The rows of D fall into a few groups, and each row is roughly a mix of its group's hidden directions; some rows fit no group.
D (102 x 10):
[[ 32 -14   4  28  -9  -3  -8  -2  -2  -3]
 [ 15  13   6 -31 -18   6   8 -19  -3  -2]
 [-20  -9  16  15  -1 -15  -4 -10   2  29]
 [ -6  -5 -17  14  24  17  18   8  18   2]
 [ 23   4  -4 -28 -13  -1  24  -5   2  -1]
 [-16  -9   6  34   9  10   5  -5  11  17]
 [-12 -11  13  21  -5 -18  -7 -11  13  24]
 [ 19  13   8 -22 -17  -1   2 -26  -2 -10]
 [ 13  13 -10 -16   4  25  11   5  -7 -25]
 [ 12 -20  10  15  -4 -27 -16   9 -14  -2]
 [  5 -12  -7  21  19 -15  19   7  18  11]
 [-16  -3 -11   7   6 -16   9  16  14  29]
 [ 16   1  18  -2 -24 -17  14 -22  -4  -2]
 [ 12 -13  -7 -16 -11 -27   6  15 -17 -11]
 [  1 -13   7  23   6 -22 -13   6 -15  20]
 [ 21   4  12  -4 -23 -18  10  -7 -18 -14]
 [-21  -1 -10  19  27  12  -5   9  11  10]
 [-11  10 -11 -25  -3  18  13 -11   8 -22]
 [-10   7   6 -32 -13  14 -16  -8  -1  14]
 [ 21  -8   4 -21 -22 -21  13   7  -5   5]
 [ -8  14 -12 -15  -1  30  15  -3   8 -18]
 [ -4  23   0 -35   5  -7   3  12   6  12]
 [ 26  -3   1 -13 -25   4  -6   7 -12 -20]
 [ 17   8  10 -21 -26  -5   3  -7 -18 -13]
 [-13  16  -8 -27   5  13  23   4  12   2]
 [  0   9   0  -9   6  31 -26  -5 -10 -13]
 [ 20 -13   1   0  -9 -28  18  18   4   4]
 [ -9  -7  18  -3 -24 -26   7 -12   6  13]
 [-26  -4   1  23  14   7 -26   4   3   5]
 [-12  13 -10  14  25  26   1 -11  10  -6]
 [ 12  -9   8 -25 -29 -14  -4   4 -11   2]
 [ 11  13  -3 -37  -3   3   4  10  -8 -17]
 [-15 -11   0  38   8  11   3  -6   0  12]
 [ 22  10  -6 -27 -15   1  -4   9  -6 -20]
 [ 23   0  -2 -10 -21   9  -5   7 -22 -20]
 [ 12 -14   8  20  13  -6  -5  24 -20  11]
 [  4   6  -9   2  28  21 -10   8 -13 -20]
 [ 19 -10  -9  -5 -12 -26  23   9  -6  -7]
 [  2   5  -9 -23   2  19  14  10  19 -21]
 [ -9   6   3  17  27  23 -21   5   3   2]
 [ 22   8  -1 -26 -16  -2  17   3 -15 -11]
 [ -4 -13 -11  28  25  -8   1  11  15   2]
 [ 18   6  -5 -12 -29  13  -7   0 -16 -17]
 [ -2   6   6   7  13  26 -26  -9 -12 -16]
 [-23  14  -6  -1  21   5  26  -2  15   5]
 [ 17 -10 -10 -17 -25 -21  13   7  -6   0]
 [ 23   8   0 -24 -18   4  16  -9  -8 -16]
 [ 11 -16   4  20  -8 -13 -26  -6 -19  -8]
 [-20   9  -6  15  25  21  -6 -11  14   3]
 [ 24  -5   3  10 -11  -2   2 -18 -16 -27]
 [ 13  14  11 -28 -19  -3  -3 -21  -5  -1]
 [-27   7  -2  -8   7  17 -29  -2  -4  10]
 [-27   1   3   5  24 -14   4 -14   9  19]
 [ 20   1 -20 -19 -14   2  18  -2 -11 -18]
 [ 17   7  -6 -28  -5   2   0   3 -15 -27]
 [-18  10   4   7   5  27 -23 -16   4   7]
 [-23  11  23   4  18  16 -15  -9   6   0]
 [-20   1   6  16  -5 -15 -10 -15   5  29]
 [ -4  15 -12 -20 -18   1  -2 -17  24 -12]
 [-28  12   0  10  23  10 -17   3  -1  15]
 [-13 -11   3  36  -2  -3  -6 -12   7  17]
 [  4  -8  14  10   4 -27 -14   6 -18  22]
 [ 28 -11   0  29  -4   3 -13  -7  -8  -9]
 [ 18   4 -10 -13   7  21  10  15  -9 -26]
 [-18   6  21   7  -1  17 -23 -14  11  14]
 [ 24   1   5  -6  -7 -29  23  -1  -3   5]
 [  3 -12  -1  39  15  16   3   1  -4   1]
 [ 25  -4  -1   5 -15  -7  17   2 -12 -28]
 [-23  -3   1  19  20   1 -23  -5  14  12]
 [ 15  10   5 -20 -17   6  29 -15  -4  -1]
 [-26  -3  -4  24  22   8 -11   9   5  11]
 [  5 -11  15  10  -5 -22 -13   9 -24  18]
 [ -2 -12 -10  -4   9  14  14  16  29 -19]
 [-21  13  -4   5  14  29 -16 -13   2   2]
 [ 23  -1   6 -19 -25 -11  18  -3  -9  -7]
 [-20  -9   9  14  -6 -21  -9  -5   4  28]
 [ 18   8   1 -33   0   0   3  10 -16 -18]
 [-24   4   2  14  11  -6   1 -13  22  23]
 [ 30   0   4 -18  -8  -6  10   2 -25 -11]
 [-18  17  -6  -7  20  26   5   4  16   9]
 [-13 -14   1  36   7   1   0   0  11  18]
 [  9 -11  15   1 -28 -19 -14  -1 -14 -11]
 [ 19 -14   6  27  -9 -18  -3 -12 -12 -11]
 [-19  10   4   8  22  -6   5 -10  22  23]
 [-18  -6 -11  15  20  11 -27  11   6  -3]
 [  1 -18  13  20 -11 -28 -15   0  -5  10]
 [ 25   3  -6 -17   0  13   6  12  -7 -29]
 [-20  -3 -14   3  25  12 -11  16  12  16]
 [ 22 -19   9   7 -10 -28  -4  13  -9  -3]
 [ -2  -8   4   4 -11 -30  22   4  13  18]
 [  1   3   3 -10 -18 -12  31  -4  19  14]
 [ 20 -18  10  12 -18 -27  -4  -3 -10  -4]
 [  2  -4   8   4   1 -31 -16  -3 -24  17]
 [ 11   7  -6 -33  -2  -9  -3  20 -14 -13]
 [ -9   1  24   8 -23 -17 -13  -5 -20   6]
 [  5  12 -22  15   2 -16  18 -10 -23   6]
 [-23  -4   7   3  19 -22   1 -12  13  18]
 [  6 -11  -2  -1  -8 -35  21  13   3   8]
 [-16  -6  16  20   3 -11  -1 -13  12  27]
 [ 14 -10   9 -23 -28 -18   1   6  -9   5]
 [-22   2  -5  19  24  14 -19  -5  12   3]
 [-12   6  12   9  28  17 -21   0  -7 -12]]

One row of each group comes first, with its name. Which group is each row after those in?
[ -7  11   2  -4   9  32 -24 -10  -7 -11]
C
[ 10 -15  14  14  -6 -22 -14  10 -21  14]
L
[ 22  -3  13  -4 -22 -25  14  -9  -8  -6]
M

[-13  15  10  12   5  24   4 -23  18   7]
C
[-20   4   8  14  16  18 -29  -3   2   9]
C
[ 26   5   6 -13 -21  -3  15 -14  -7 -18]
M
[-14  -4  -1  34   3  11   1  -5  16  19]
L
[-16  -8   4  30  16  -3   1  -3  13  22]
L
[ 19   4   9  16  20  24  -3  -1  -2 -21]
C
[ 13   5 -20 -14   8  11  16  25 -10 -13]
M
[ 12  -1 -21   2  27   1  21  12  16   0]
M
[ -8   9  15 -27 -21   2 -14 -10 -12  13]
M
